Named turns come first, each shown by rows before and after it. Which turns, in which order, take the first row of each pair that follows to the second? Write the first one first, as in the answered first pair.
turn raza:
[  1  -6  -2   3   6  -7   5   8 -21  -3 -14  -4]  ->  [ 15  -5  -2   0 -18   5  -2 -13  -9  -1  -6   3]
[  1  -3  22  -1  -1   7 -18  -8  24   6   1   7]  ->  [-9 -7 18  1 22 -2 -5  3 19 13  3 -1]
[  5 -20  23  14  12 -15 -28   6   0   8 -22   5]  ->  [ 15 -23  20  10   0  -3 -26 -17  12  20  -7   6]
[-14 -10   2   8  10  12 -17  -9  23   8  18  -3]  ->  [-23  -6   6  11  21   2 -23  13   9  -6   2  -4]
turn mozaz:
[ 8 -3 -4 15 -8 12 -1 -9 22 -1 11 -6]  ->  [-7  1 -1 17  7  6 -2 12 22 -9  5 -9]
[-10  -9  24   5  24  -9  -7  10   9  15 -13  -5]  ->  [ -3  13  14  -3 -10   1 -18  12 -13 -11 -23  13]
[-23   7   8 -21  17  -7 -12   3   1  14  10   7]  ->  [-15  15   2 -27  -6   1 -15  -3  -8   5   7  18]
[ -3  -1   0  -4  -3  -5 -16  -7  13  -7  -1   2]  ->  [ -3  -3   1  -1  -1  -3 -16  -8  16  -4   0  -1]
turn Nar:
[ 17   3   3  -8 -23   4   4  -3 -32  -9 -20  13]  ->  [ 12   1  -2 -18 -10   1  19  -4 -38   8 -10  10]
[ 20 -13   8  -5 -13  -6 -11 -17   7 -10  -7  -4]  ->  [ 17 -15   2 -14  -9  -6   1 -25   2   4   3  -2]
[-6 16 -2 -7 -4  9 -7  4 13  2 10 13]  ->  [-7 16 -3 -9 -3  8 -5  2 12  4 13 13]
Now pairs of rows:
(two turns a pair)
[  9  -2  -9  15 -18  -5   7  11  -8  -7  -6  -6]  ->  [  6 -12  -6  15  -4  -8  15   4  -1  11   1 -14]  Nar mozaz
[  6   0   8   6 -14   4 -16   2   8  -9 -11   4]  ->  [  6  -2  -3 -11  -9   4   4 -14  -5  17   3   6]  Nar Nar
[  6   1   8  -5   0  -6 -13   8   4  -5  -3  10]  ->  [12 -6  6 -8 -1 -3 -7 -7  6  8  4 10]  mozaz Nar
[  0   6   5  -5 -16   1 -19  -2   8  -9  -2   5]  ->  [-10   1   9  -1   7  -5 -15  10  14  -5  -1  -4]  mozaz mozaz
[ -3  10   2 -10  -3 -14  12   5 -15   0 -14  -4]  ->  [ -2   4  -1 -11   0  -9  20  -6  -7  13  -1  -7]  raza raza
[ 15   1 -14   4 -24  11   1  -3  -1  -4  -3   2]  ->  [  3  -7   0  14   2  -4  -6  20   0  -9 -18  -7]  mozaz raza
[ -6   3 -10  -6  -2   4   5  -9 -13  20  22   2]  ->  [-11  14  -2  -6 -13   1 -18  10 -18  -8   2  10]  mozaz raza
[ 14   0 -14  15  -6  13  19   6  23 -14  -4  -2]  ->  [  9   3 -14  15  -3  11  18  10  22 -17  -5  -2]  mozaz mozaz
[-7  8 -3  0  3  0 -1  3 15 -1  4  0]  ->  [-2  5 -3 -1 -1  4 -1 -5 15  5  8  2]  mozaz mozaz
[ 0 -8  5 -2  0 -4 -1  7 27  7 24 -9]  ->  [  5  -8   6   3 -10  -1  -9   4  28  -2  18  -5]  Nar Nar
[ 13 -13   7   5   9 -10   2  -6 -20  10 -10  -7]  ->  [ 13  -4   2   3  -3  -8  -2  -5 -26   1 -13  -2]  mozaz mozaz
[-10  25  -2 -22  -9   4  -3  17  -9 -13   5  15]  ->  [-16  20  -6 -21  12  -2  13  20  -9  -2  11   6]  raza raza
[-20  -4  14  -1  15  -3   1  15  -7  10  -1  -6]  ->  [-11  -9   9  -5   2   8   3  -8   7  21  15  -4]  raza raza
[  5 -16   9  12   7   2 -10  -5  23   8   0 -11]  ->  [  3   2   6   5 -13   2 -20   9   1 -18 -17   2]  raza mozaz
[ 12  -1  -9   3 -14 -11  -2  -1 -15   1 -22  -3]  ->  [  6  -5 -11   6   1 -15   8   4 -16   9 -17  -8]  raza raza
[ 19 -17 -17  25   3 -12  20  -2 -19  -5  -5 -15]  ->  [ 24 -12 -17  17 -15  -8  16 -13 -25  -5  -3  -4]  raza Nar
[-18 -10  -3   6  39  -8  17   9  12  14   7 -18]  ->  [  7  -9  -3   0  -7  15   1 -31  34  17  22  -3]  raza raza
[ 11   6  -9   1 -18  13  -8 -10  14  -8   5   2]  ->  [-10   1  -7  -3  19   0   8   5  17   7  12 -10]  Nar mozaz
[10 15  3 -2 -6  3 15 18  2 -5 12 -2]  ->  [ 9  8  3  1  4  2 17 15  7  6 15 -7]  mozaz mozaz
[  5  -3   0  -1  -3   6   8 -11   8  10   8  -2]  ->  [  6   2   5   0 -16   4  -7  -4   2  -8  -5   5]  raza raza
[ -3  -5  19   0   5  -4 -15   5  20  -3  -2  -3]  ->  [ -2 -11  12  -2  13  -3  -2  -3  18  10   8  -7]  Nar raza
[-13  14  -3 -20  -6  -2  -1   8 -22  -7  -1   9]  ->  [-12  -1   0 -17  12   0  12  -7   3  22  18  -1]  raza mozaz
[  8   3 -17   3   4  -3  26 -11 -14   9   3  -2]  ->  [ -4   6 -10  13  17 -10  19  14  -7  -8  -8  -6]  mozaz Nar
[  0   7   5  18 -14   2 -24  -4  20 -27 -12  -4]  ->  [-19  19  -8  15   8  -1  -4  17  18 -26  -4  -9]  raza mozaz
[ 16  10 -15   9 -27  21  -7 -14  13  -2  10   0]  ->  [  2  -3  -1  25   7  10  -8   2  34   0   7 -17]  mozaz Nar
[  5  11  -8   7  -2   6  -8   8 -17 -13 -19   2]  ->  [ -3   5 -15   7  21   2  11   8 -14   6  -6  -9]  raza raza
[ -5   1 -10  19  27  -9  22   0  -6  15   6 -11]  ->  [ 14   2 -10  13 -10   8   7 -29   9  14  15   1]  raza raza
[ 13  -7  -6  21  -6  15   6  -9  17   0   8 -10]  ->  [ 11   6 -13  16 -14  11   3   9  -9 -20  -8  -3]  raza mozaz
[-1  4 -6 -2  3  2  0 10 -7 -7 -2 -1]  ->  [ 2  4 -9 -7 -2  5  4 -4 -1  2  8  1]  raza Nar
[ 9 20 -1 -5 -6  6 -1 -7 20  4 18  7]  ->  [-5 23  7  1 13 -7 -7 18 15 -8  5  2]  mozaz raza
[-18  19  -3 -24  -2  13   6  -1  19  11  31  10]  ->  [-14  27   4 -24 -19  13 -11   5  12 -10  16  18]  raza raza
[ -1   3  -2  -8   2  -7  -2   5 -33  -5 -14   2]  ->  [  7  -9   1  -5   2  -6   2  -9 -32   9 -11  -1]  mozaz raza
[ -9   5   4  -5   5 -13   0  20  -3  -4  -4   2]  ->  [  4 -10   5   0   4  -8   6  -4   7  19   8  -3]  mozaz mozaz
[-11   6 -18   1  12   6  16   8  16   3  20  -2]  ->  [ -7  12  -9  10  -5   9  -8  14  19 -21   3   2]  Nar raza
[ -1 -12 -11  -3   5   5  23   3  -8   7  19  -7]  ->  [ 16 -18  -3   0 -15   7   9 -11 -15   4   7  -1]  raza mozaz
[ 20  -4  -7   1 -17   4  -4  -4 -30   0 -19   0]  ->  [ -2  -3  -2   6  16  -8  -2  23 -22  -3 -21 -11]  mozaz mozaz
[  1  -6   1   6   0  -9 -11   1  -4 -17 -12  -9]  ->  [ 11 -12  -3   0  -8  -4  -4 -20  -6  -2  -3  -7]  mozaz Nar
[  0  11 -14   2  -4   9   8   3  17   0  17  -3]  ->  [ -1  16  -8   7  -7   1  -1  16   7 -18   1  -2]  raza Nar
[-13   8  -9   8   7   5  16  18  10  -9  10  -7]  ->  [ -4   7 -11   3  -3  14  13   2  19  -3  19  -4]  raza raza
[ -3  15  -8   0   0  -4   0  16 -19 -20  -8   4]  ->  [ 18  -7  -5   2  -7   3   8 -24  -6  12   7   0]  Nar mozaz
[-24   7   6 -26   7  -7  -3   8   3  14  17   9]  ->  [-12   2   5 -28  -3  -1  -3  -9   3  22  22  13]  mozaz mozaz
[  7   5   4  -9 -12  -1 -13  -4  -8  -2  -6   9]  ->  [ -4   4   5  -6   7 -10  -4   9 -15   0  -8   3]  raza raza
[ 26  -1 -19  14 -23   8  -4 -10  -8 -13  -9   0]  ->  [ 13  -1 -16  18   1  -6   2  16 -20 -18 -19  -6]  raza raza
[ 10   0 -18  -8 -14  -8  -4   2  -9 -17   0   8]  ->  [  1  -3 -18  -6   4 -14   6  11 -13 -12   1   3]  raza raza
[ -9 -11   2   2  17 -13  -8   0   5   1  -5  -7]  ->  [ -1   2  -5 -11 -11  -6 -10  -8 -13  -8  -8   9]  mozaz Nar
[ -6  15  -5 -26 -19  -6   7  -8  -9   2  -4  23]  ->  [-15   6  11 -15   7 -24   4  14 -13   0 -22  11]  mozaz raza
[-29  10  10 -17  24  -4   4  13   3  18  14   3]  ->  [  1   0  20 -17 -18   8 -17 -24  11  19  12  15]  raza mozaz
[ -1 -18   7  15   4  -2   1  -5 -11  -6 -15 -12]  ->  [  5 -22   5  14  -4   3   2 -17  -7   1  -9 -10]  Nar raza
[ -4   2   4 -21  -9   0  -3 -14   4  12  14  15]  ->  [-15   8  13 -16   1 -11 -14  10   2  -4  -2  14]  mozaz raza
[  8  -5 -18  10  -3  -3  29  10 -43 -15 -12  -7]  ->  [  9 -29  -5  19  18  -3  31 -10  -3  15   9 -23]  raza mozaz
[ 2 -7  1  3 15 -8 11  4  8  0  0 -9]  ->  [ 11  -5   5   7  -5  -1  -3  -3  14 -11  -4  -6]  Nar raza
[  7  -8   0   0   2  -1   2 -13 -12   7   1   4]  ->  [ -5   1  -1  -1  11  -5   2   7 -15  -3  -3   4]  Nar mozaz
[  8  -4  12  28   9   9 -10   7  17 -15  -6 -10]  ->  [  4   6   7  24   4  11  -9  14  15 -24  -5  -6]  raza mozaz
[-20   6   5 -17  12 -11   4   6  -9  11   1   3]  ->  [-12   4   2 -19   0  -2   5 -12   0  20  13   6]  raza raza
[  7  -5   7  15  -1  -8 -12   8   1  -9 -17  -2]  ->  [  2 -11   1  14  16 -10   4   9   3   6  -7 -11]  raza raza
[  2  -9  -4  10  14 -14   0   2   3  14   0  -5]  ->  [ 11   6 -12   2 -14  -1  -6 -10   5   8   6   7]  mozaz raza
[  5 -13  25  -2   1  -5 -13 -13   8  17  -9   5]  ->  [ -7   3  19  -6   3 -12 -15  12 -10  -5 -22   9]  raza mozaz
[ -6  -3  15  16   9 -15 -18  23 -14 -21 -32  -2]  ->  [ 14 -25  -3  10  13  -3  19 -25  -9  29   4 -11]  mozaz raza
[ 17 -10  -2   1   1  -5   1   3 -18  -8   1  -5]  ->  [ 11 -12   0   4  13  -8   3   5  -8  -1   6 -11]  raza mozaz
[  5  15 -15   1 -19   9   2   7 -18 -25  -7   7]  ->  [ -2  -8  -2  14  21  -9  13  15 -19  -7 -15 -12]  mozaz raza
[  4  -5  -6   3   3   0  12 -15 -11  16  -4  -1]  ->  [ -1   8  -7  -1  -7   1   5  -3 -22  -2 -12   6]  mozaz mozaz
[-13  -5   6  26  16 -16   7  15   0 -10  -3  -5]  ->  [  5  -6 -13  16  -7   2  22 -18  -1   8  20   2]  mozaz raza
[ -3   8   0  -2  -9  -5  -4  11 -15  -5  -8   4]  ->  [  0  -6   1   2   7  -8   6   5 -17  14  -6  -4]  mozaz raza
[  0 -11  17   4  24  -4 -11  -3  18  17   2  -7]  ->  [  0   8  16   5   1   1 -29  15   6 -16 -14   3]  Nar mozaz
[ 10  -8  11  32   4  -2  -8   8   9 -12 -15  -7]  ->  [  1   1   8  29   7  -1  -5  15  14 -15  -9  -7]  raza mozaz
[-11   5  12 -18  11   5  -6 -11  20   9  22  -6]  ->  [ -5  11  17 -19  -6   6 -24  -8  16  -8   9   3]  raza raza
[ -6 -15  12   0  19  -7  -4 -11  25  16  11  -7]  ->  [ 12   2   0 -12 -27   6 -14 -22   4  -5   5  13]  mozaz mozaz
[-10   5 -12   4  17  -8   9   7 -19  -8  -1  -9]  ->  [  3   9 -12 -11 -12   3   3 -18 -16  -3   8   3]  raza Nar
[  8  -8 -12  -1   6   5  23  -8 -13  19   1 -10]  ->  [ 10  10  -4  -5 -24  10  -5   1 -12 -12 -12   6]  mozaz raza
[  4   3 -13  18  -2   6   9  -3 -13 -19   1  -3]  ->  [ 1 -6 -9 21  9  6 15 -6 -2 -8  8 -9]  raza mozaz
[  2   2  -2  25  -9   8 -16   3  35 -15   2 -18]  ->  [  6   2  -2  22 -15  10 -17  -1  31 -15   3 -17]  mozaz mozaz
[ 16  -9  -3  36  -1   2   3   4  21  -9   5 -15]  ->  [ 20  -2  -7  32 -19   8  -2   1  12 -19   2  -6]  mozaz mozaz
[ 11 -18   9  -6  -5  -3   5 -18   4  21   1   1]  ->  [  4   4   2 -14 -20  -2  -6   4 -14  -8 -14  14]  mozaz mozaz
[  3   2 -19  -2 -18  15  13   3  -9  -1   7  11]  ->  [ -1  -4 -19   0  -4  10  23   4 -11  11  10   3]  raza mozaz
[ 18  -9   5   6  -1 -15  -3  -7  -8  12  -1   0]  ->  [ 18  -2   7   4 -12 -11 -14  -7   1   4  -2   5]  mozaz raza
[  9  -7  25  -2   2 -17 -11 -23   0   0 -12  10]  ->  [  2 -10  20  -7  16 -22   2 -19  -7   8  -8   7]  Nar raza
[ -7  14 -11 -10  -5  15   9  -4  23   4  21   2]  ->  [  5  18 -14 -11 -24  15   5  -7  -2  -8   8   9]  raza mozaz
[ 26  -7 -12  18 -29  17   0 -26  16  -3   5  -6]  ->  [  3  14 -25  14  -6   0  14  21 -25 -26 -13  -6]  raza mozaz
[ -8  -2  13   0   5  -9  -6   7  -7   1 -14   4]  ->  [  0 -10   3  -2   2  -1   7 -14  -4  16   1   2]  mozaz raza
[ 2 -9  0  2 14 -6  9 -2 -9 11 -2 -6]  ->  [  9   4  -4  -5 -16   6  -1 -12  -7  -1   0   7]  mozaz raza
[ 9 -3 -3  3 -6  2 -2 -6 -2 -6  0  1]  ->  [ 1 -5 -2  3 11 -3  5  1  0  1  4 -4]  Nar mozaz
[ 24 -16  -4  -6 -16  -1  14 -24 -40  10 -10   6]  ->  [ 19 -13   0  -4 -13  -5   9 -12 -47   1 -20   7]  raza raza
[ 15  -8  16   0 -10 -11  -4 -16   6  -6   5  -2]  ->  [  7   4  16  -2 -10 -14  -8   3   0 -21  -3   2]  mozaz mozaz
[-21  15  12 -30   8   1 -11  13 -10   4   9  10]  ->  [-18  17  16 -22   0   3 -23  18  -7 -10   0  11]  Nar Nar
[ -1  -4   5  12  -1   1 -10   7  18 -11   0  -6]  ->  [ -3   4   0   8  -5   3 -11  10  15 -15   0  -2]  raza mozaz
[ 20 -12  -6  -7   1   9   9  -5  -7  13   4   8]  ->  [ 14  -1   4  -6  -7   6 -12  12  -3 -12 -11  16]  mozaz raza
[17 -3 -7 15 -6  3 -5 -1  6  3  5 -4]  ->  [  9   5 -13  14  -2  -1  -4  13  -7  -7  -2  -3]  raza mozaz
[ -7  16   7   4   7  21 -20   6  -2 -12  -9 -11]  ->  [-11  12   3   3  24  18  -5   8   0   1  -1 -20]  raza raza
[  0 -11   6   9  19 -13  -5  21   4   7  -3  -6]  ->  [ 23 -18   2   5 -10  -1  -5  -9   2  17   4   1]  mozaz mozaz
[ -8 -14  -9  -3  16   3   2   6   6   6   3 -10]  ->  [ -1 -11  -3   7   0   8 -13   5  10 -12  -8  -7]  Nar Nar
[ -9   8 -18  -2   5  11  19  -3   8   4  20  -1]  ->  [ -7  13 -20  -3  -5  14  18  -2   2  -2  18   3]  mozaz mozaz
[ 0 -1  6 -3 12 -5 -6  1 -3  0  1  1]  ->  [  5  -1   6  -1   3  -1 -10  -9   5   2   5   3]  Nar raza
[-23  17   8  -9  -7   1  -9   7   6  -6   7  24]  ->  [-25   2  13  -4  12  -3  -3   1  20  12  14  14]  mozaz mozaz
[ 12  -4   6   0  -7  -6   2   8 -23   1 -20   2]  ->  [  6  -9  11   5   9 -10   6  11 -13   8 -17  -5]  mozaz mozaz
[  5 -10  14 -22  -1   2  -9 -11  19  19   4   4]  ->  [ -5  -7  21 -11  13  -8 -17  18  10  -2 -17  -2]  raza Nar
[-26  21  -2 -14   9  -9  -5  25  -7 -10  -1   9]  ->  [-23  12  -9 -16  17  -2  13   6   8  16  20   3]  raza raza
[-18  16  -5   7  10   9  -4  25  25 -15  32  -2]  ->  [ 1  0 -6  7  1 16  1 -7 32  6 43 -2]  mozaz mozaz
[ -2 -22  -4  25  27   2  -1 -11  20  -4   5  -9]  ->  [ -5  -4  -5  26  11   4 -18   5  11 -34 -10   1]  Nar mozaz
[ 19 -15  19  -9  -6 -17  -6 -19 -35  20 -19  -2]  ->  [ 15 -15  18 -11   2 -20  -2 -16 -38  23 -20  -4]  raza raza
[ -4   9  -5 -13   8  -4   1  17  -9   4  -6   5]  ->  [ 15   1  -5 -11 -12   5  -2  -8  -6   9  -3   8]  Nar mozaz
[ 19 -12   7  12 -15  15 -23 -29  16   7  12  23]  ->  [-15 -10   7  10  43 -16   0  19 -20   9  -5  12]  Nar raza
[  7  -4   5  11  -9  -2  -2   1 -17 -13 -23  -3]  ->  [  1 -12   0  11  14  -6  16   5 -16   3 -14 -13]  raza raza
[  4   7 -12   7 -10  12  -1  -4  15  -9  10  -2]  ->  [ -5   9 -11   9  -4   5  -2   8  15 -15   5  -4]  mozaz mozaz
[ 24 -18   3   2 -10   0  -5 -19  -5  17   1   3]  ->  [  6  -5  -2   1   4 -14  -3  18 -29  -4 -16   5]  raza mozaz
[  4 -15  15  21   3  -3 -11  -3  42  -6   8  -7]  ->  [ -6 -18   8  23  27 -14   7  10  25   2   3 -13]  Nar raza
[  1  13  -6   4 -22  13   0 -19  19 -10   7  -2]  ->  [-22   9  -4   1  15   0  14  -2  20   4  10 -12]  Nar mozaz
[10 -4 -3 11 -7  8 -4 -5  9 -7  0 -3]  ->  [  5  -6  -7   1   1   8   7 -12   4   9   7  -5]  Nar Nar
[  2  27 -16 -12  24  -7  17  20   0  10  15  -2]  ->  [ 19  31  -6  -3 -16   8 -15   9  21 -16   7   9]  Nar raza
[ -1   4 -14 -18 -10  16   6 -15   2  -1  23  -8]  ->  [-15  10   1 -12   1   1 -13  17  -4 -26   1 -11]  mozaz raza
[-33  14  20 -30  -7  -6 -21  -3  17   8   3  16]  ->  [-32   6  22 -29  -3  -7 -18  -9  23  19   9  13]  mozaz mozaz
[  4 -24  21   6  14 -15 -13  -3  -4   9 -16  -1]  ->  [ -2 -16  23   4  11 -13 -22   6  -1  -3 -20   1]  raza mozaz
[-20  -6   8  -3  38  -9   8  11   6  15   5  -2]  ->  [  7   8   5  -1 -25  11 -22  -2  -5 -23 -12  18]  Nar mozaz
[ -4   5  -2  11   7  -4   8  19 -11 -14  -6  -4]  ->  [ 20  -7  -1  13 -15   5   7 -15  -3  -1  -1  -3]  Nar mozaz
[  1   5  -3 -13  -1  -4   6  -6 -18   8  -2   9]  ->  [-10  -1   4  -2  18 -11   6   6  -6   7  -4  -2]  mozaz Nar
[ -5  -3   7  -4  15  -7   2  13 -25  13 -16  -3]  ->  [  3 -16  17   1  13  -1  -6  -5   4  26  -5  -6]  raza mozaz
[  0  -9   2   8  19 -16   9  20 -17   3 -17  -9]  ->  [ 22 -20   0   9   1  -6  12 -13 -13  20  -7  -8]  mozaz mozaz
[ 22 -14   3  18 -11   7  -5 -17   8  -4   0  -2]  ->  [  4 -12   1  14  21 -10  11   9 -15   1  -8  -8]  Nar raza
[ -4   5  -8  23  15   0  -1  29  -2 -23  -7 -11]  ->  [ 21   1 -24   2 -17  16  12 -17 -19   3  12   3]  mozaz Nar
[-18  31 -21  -9   1   8  11  24   3 -18  12   7]  ->  [-17  17 -22  -4  22  -2  27  25 -15  -1   7  -4]  mozaz raza
[-16  -2  14 -16  11   2 -15  -1  22   8  10   4]  ->  [-17   4   5 -23   7   6  -7  -3  19  12  16   5]  mozaz raza
[  7   3  -5  -9   7 -14   7  -4  -4   5 -21 -11]  ->  [ 11   1  -6  -8   4 -12  11 -15   2  12 -13 -12]  raza raza
[-14   1  -1 -11  27 -22  10  22 -20   4   6   2]  ->  [ 10 -21  16  -4   3  -9  -8 -23  12  21  18   2]  raza mozaz
[ -1  14  14 -41 -23  -6 -16 -12 -18   6   4  21]  ->  [-16  14  13 -38   2 -20  -8  13 -30   2  -6  13]  raza raza
[ 15 -20   5   8   9  -6   5  16 -22  -2 -15  -6]  ->  [ 23 -22   5   8   3  -3   7   4 -21   6 -12  -5]  mozaz mozaz
[  8   2   5   4 -16   8 -11  -5 -17   0   4  21]  ->  [ -8  -5   4   2  18  -3   7   1 -12  21  13   9]  Nar mozaz
